In the data rows, the value 128 means zero.
Here are some points:
[125 134 147 174 157 144 129 131 158]
[135 123 163 136 126 121 133 110 113]
[127 150 119 125  93 125 105 162 102]
[143 127  97  95  90 138  77 169 113]
[116 120 139 117 139 128 152 104 116]
[117 116 128 180 200 107 181  58 117]
[152 142 116 139 132 134 107 138 128]
[131 149 122 127  83 174  72 171 153]
[145 146 126 145 132 138 111 144 126]
[113 132 153 125 119 133 136 124 145]
[125 151 127 125 113 115 110 119  95]
[130 147 123 101 107 174 115 147 113]
[123 122 145 114 146  76 146 117  87]
[112 140 160 169 142 146 151 109 132]
[130 133 104 126  71 164  91 127 146]
[101 140  88 139 155 149 111 126 141]
[138 128 146 151 163 138 151  94 170]
[147 116 114  82  91 167  93 180 114]
[148 159 146 119  94 149 115 136 108]
[147 115 110 120 105 132 101 150 148]
[133 119 127 102 105 170  84 159 121]
[136 134 131 128 127 117 129 151 153]
[120 125  93 146 188 128 110  95 128]
[161 136 137  91  78 167  58 241 104]
[ 76 111 135 142 163 100 159  87 140]
[188 138  96  96  94 150  91 168 133]
[136 118  93 131 149  94 125 118 117]
[133 113 102  95 132 131 142 119  98]
Then 21 other points, each followed by its number:
[128 119  82 105  72 146  88 171 133] 0
[124 121 143 149 171 119 162  94 155] 1
[133 141 133 132  95 138 102 161 117] 2
[138 129 156 117  98  93 101 177 133] 3
[153 146 108 113 101 161  99 176 118] 4
[116 135 159 115 113 139 131 135 116] 5
[144 133 150 112  96  91  98 173 127] 6
[121 157 145 136  82 152 118 175 119] 7
[113 141 114 134 167 107 171  79 112] 8
[126 113 136 135  97 113 122 132 127] 9
[173 139  90 106  90 171  91 168 141] 10
[117 104 138 118 149 120 142  78 148] 11
[124 126 137 107 119 156 129 128 109] 12
[163 150  98  75  79 141 117 157 138] 13
[ 88 149 140 171 162 124 127 114 131] 14
[124 136 141 148 109 126 131 130 114] 15
[112 133 159 124  94 120 143 117 140] 16
[139  90 117 148 175 132 129 100 117] 17
[126 139 143 146 143  96 144 100 155] 18
[149 129 114 107 112 138 125 160  92] 19
[111 141 136 163 121 132 116 120 126] 20
Which of these numbered points is nearest to each point below, ignoring the direction in which the first points spread most? Its number follows each.
[110 140 130 163 209  70 207  24 125] > 8
[102 135 172 125 103 108 152  96 165] > 16
[125 114 159 178 211  94 196  52 162] > 1
[173 133 114 157 156 105 156  90 149] > 10
[ 90 143 171 136 125 128 137 127  91] > 5
[117 135 120 142 182  74 173  73 107] > 8
[144 134 105 111 104 166 108 169 130] > 4
[ 99 129 135 168 134 131 131 110 130] > 20
[121 164 140 122  62 126 103 151 148] > 16
[114 120 145 149 105 102 125 131 124] > 9
[152 122 117 119 138 108 133 131  96] > 19
Here are 21 other points, each followed by its number:
[155 114 101 114  98 140  95 163  70] 0
[145 120 117 112 147 145 157 107 164] 1
[147 133  77  67  55 207  64 214  99] 2
[136 148  81 102 113 147 115 129 151] 3
[121 128  88 158 181  84 196  58 144] 4
[138 140 137 152 131 161 134 126 148] 5
[ 94 118 121 153 107 111  94 118 140] 6
[118 109 144  94 111  86 150 100 163] 7
[162 133 128 146 155 147 117 155 103] 8
[153 158 149 127 105 144 126 117 118] 9
[149 116 139 113 136 129 113 129 125] 10
[131 116 139 112 137 112 117 172 112] 11
[146 136 110 125 140 133 113 130 135] 12
[135 148 126 122 103 169 111 167 112] 13
[ 91 103 169 137 127  99 151 127 150] 14
[117 124 151 143 101 136 117 142 175] 15
[112 150  88 116 114 163 117 126 133] 16
[113 128 165 143 115 143 110 130 120] 17
[105  95  90  87 100 137 148  88 122] 18
[138 108 123 115 126 122 120 135 118] 19
[ 97 107 145 141 183  72 173  67 116] 20
The same question for these:
[118 132 171 117 117  83 142 109  92] > 20
[158 158 124 134  93 180  76 177 148] > 5
[140 105 117 148 142 106 139 102 101] > 0
[ 88 157 100 134 118 156 115 126 131] > 16
[122 106 150  94 119  88 148 101 158] > 7
[139 127 109 124 141 128 130 141  95] > 0
[108 121 106 148 130 131  94 161 119] > 6
[148 125 134 110 120 153 131 143 139] > 1
[ 86  83 102 124 167  94 190  35 131] > 18
[103 126 139 162 124 124 130 108 173] > 15
[152 119 139 116 144 130 119 126 124] > 10
